[[130 128 123 127 131 126 126 125 126 124 137 130]
 [152 133 124 123 118 125 132 122 128 134 124 122]
 [133 132 127 127 127 134 132 132 131 132 136 123]
 [146 127 128 138 127 134 127 126 125 126 133 128]]
->
[[130 128 123 127 131 126 126 125 126 124 137 130]
 [133 132 127 127 127 134 132 132 131 132 136 123]]

[[110 133 133 112 124 139 128 141 135 133 137 132 131]
 [116 128 124 121 111 107 128 123 133 138 137 121 127]
 [146 129 130 141 144 139 128 128 121 118 119 132 130]
 [128 130 134 124 143 151 128 137 131 120 127 136 130]
 [116 130 126 121 110 110 128 127 133 139 137 122 129]]
->
[[110 133 133 112 124 139 128 141 135 133 137 132 131]
 [146 129 130 141 144 139 128 128 121 118 119 132 130]
 [116 130 126 121 110 110 128 127 133 139 137 122 129]]

[[129 156 108 133 113 132]
 [126 123 105 132 120 104]
 [104 148 141 133 132 125]
 [141 130 118 143 151 124]
 [132 120 135 115 122 134]
 [124 123 152 134 140 130]
 [124 108 131 127 103 139]]
->
[[129 156 108 133 113 132]
 [104 148 141 133 132 125]
 [132 120 135 115 122 134]
 [124 108 131 127 103 139]]

[[116 120 130 100]
 [124 131 126 118]
 [128 147 123 111]]
->
[[116 120 130 100]
 [128 147 123 111]]

[[144 142]
 [133 132]
 [105 113]
 [111 118]
 [149 144]
 [151 145]
 [153 146]
 [145 143]
 [110 113]]
->
[[144 142]
 [105 113]
 [149 144]
 [153 146]
 [110 113]]

[[142 142 145 108 144 144 111 114 113 108 111 146]
 [137 137 114 101 137 115 148 116 146 102 115 152]
 [144 144 142 154 147 142 114 113 116 154 110 102]
 [108 109 113 146 106 113 143 147 141 145 151 115]
 [148 149 122 151 151 122 135 105 135 151 100 102]]
->
[[142 142 145 108 144 144 111 114 113 108 111 146]
 [144 144 142 154 147 142 114 113 116 154 110 102]
 [148 149 122 151 151 122 135 105 135 151 100 102]]

[[108 133 142]
 [116 117 131]
 [138 125 112]
 [138 111 133]
 [113 120 124]
 [115 117 123]
 [106 124 132]
 [146 121 114]]
->
[[108 133 142]
 [138 125 112]
 [113 120 124]
 [106 124 132]]

[[130 130 127 111 119 129 102 155]
 [122 121 119 134 122 117 136 119]
 [128 140 135 111 108 112 107 153]]
->
[[130 130 127 111 119 129 102 155]
 [128 140 135 111 108 112 107 153]]
---
[[133 145]
 [125 120]
 [136 152]
 [125 119]
 [128 129]
 [128 128]
 [125 120]
 [129 133]
 [129 131]
 [121 108]
 [132 142]]
->
[[145 133]
 [120 125]
 [152 136]
 [119 125]
 [129 128]
 [128 128]
 [120 125]
 [133 129]
 [131 129]
 [108 121]
 [142 132]]

[[151 107 146 107 118]
 [106 101 155 145 154]
 [110 116 111 152 101]]
->
[[107 146 107 118 151]
 [101 155 145 154 106]
 [116 111 152 101 110]]

[[118 114 109 100 123 135 121 109]
 [115 129 128 131 121 141 136 120]]
->
[[114 109 100 123 135 121 109 118]
 [129 128 131 121 141 136 120 115]]

[[119 124 124 119 129 123 133 130 121 143 131 127 138 129 121 123]
 [124 123 124 123 131 138 151 124 136 134 127 117 124 128 127 124]
 [127 146 133 122 130 130 127 123 119 112 133 126 124 135 123 141]
 [127 123 125 133 126 134 133 127 147 136 125 119 123 126 138 125]
 [140 134 133 137 129 130 125 126 125 114 125 130 121 128 133 134]]
->
[[124 124 119 129 123 133 130 121 143 131 127 138 129 121 123 119]
 [123 124 123 131 138 151 124 136 134 127 117 124 128 127 124 124]
 [146 133 122 130 130 127 123 119 112 133 126 124 135 123 141 127]
 [123 125 133 126 134 133 127 147 136 125 119 123 126 138 125 127]
 [134 133 137 129 130 125 126 125 114 125 130 121 128 133 134 140]]

[[135 129 129 127 131 126 139 123 123 121]
 [123 143 129 143 125 130 153 137 130 137]
 [133 132 127 130 127 127 129 133 128 128]
 [135 131 128 126 130 131 139 129 125 124]
 [135 130 128 126 131 129 139 126 124 122]
 [131 132 127 132 126 126 130 131 128 128]
 [135 128 126 127 128 125 121 130 127 125]]
->
[[129 129 127 131 126 139 123 123 121 135]
 [143 129 143 125 130 153 137 130 137 123]
 [132 127 130 127 127 129 133 128 128 133]
 [131 128 126 130 131 139 129 125 124 135]
 [130 128 126 131 129 139 126 124 122 135]
 [132 127 132 126 126 130 131 128 128 131]
 [128 126 127 128 125 121 130 127 125 135]]

[[132 106 149 129 124 124]
 [117 120 145 136 149 148]
 [122 117 143 134 144 144]
 [145 121 111 127 116 117]
 [140 113 134 121 109 110]
 [136 113 138 122 108 108]
 [141 121 118 132 142 141]
 [113 140 135 121 117 118]]
->
[[106 149 129 124 124 132]
 [120 145 136 149 148 117]
 [117 143 134 144 144 122]
 [121 111 127 116 117 145]
 [113 134 121 109 110 140]
 [113 138 122 108 108 136]
 [121 118 132 142 141 141]
 [140 135 121 117 118 113]]

[[138 120 118 144 130 129 122 124 120 122]
 [139 138 130 136 124 127 130 122 143 130]
 [143 138 122 126 127 140 120 134 121 122]
 [137 151 134 116 131 134 128 132 141 135]
 [121 129 149 123 133 133 134 117 129 133]
 [131 115 117 153 127 127 117 122 128 127]]
->
[[120 118 144 130 129 122 124 120 122 138]
 [138 130 136 124 127 130 122 143 130 139]
 [138 122 126 127 140 120 134 121 122 143]
 [151 134 116 131 134 128 132 141 135 137]
 [129 149 123 133 133 134 117 129 133 121]
 [115 117 153 127 127 117 122 128 127 131]]

[[146 141]
 [121 135]
 [156 139]
 [143 128]
 [116 123]
 [149 128]]
->
[[141 146]
 [135 121]
 [139 156]
 [128 143]
 [123 116]
 [128 149]]
---
[[137 102]
 [129 117]
 [124 139]
 [144 149]
 [119 154]]
->
[[137 102]
 [129 117]
 [124 139]]

[[117 110 108]
 [129 121 114]
 [113 107 101]
 [111 120 116]]
->
[[117 110]
 [129 121]
 [113 107]]

[[115 124]
 [133 156]
 [152 102]
 [154 121]]
->
[[115 124]
 [133 156]
 [152 102]]

[[125 153 142 122 117]
 [135 149 113 112 130]
 [141 144 152 126 123]
 [139 147 114 123 145]]
->
[[125 153]
 [135 149]
 [141 144]]

[[136 134 133]
 [136 141 122]
 [129 135 134]
 [139 133 101]
 [120 122 125]]
->
[[136 134]
 [136 141]
 [129 135]]

[[123 134 128]
 [113 106 125]
 [127 115 136]]
->
[[123 134]
 [113 106]
 [127 115]]

[[122 116]
 [123 111]
 [115 125]
 [134 156]
 [152 125]]
->
[[122 116]
 [123 111]
 [115 125]]
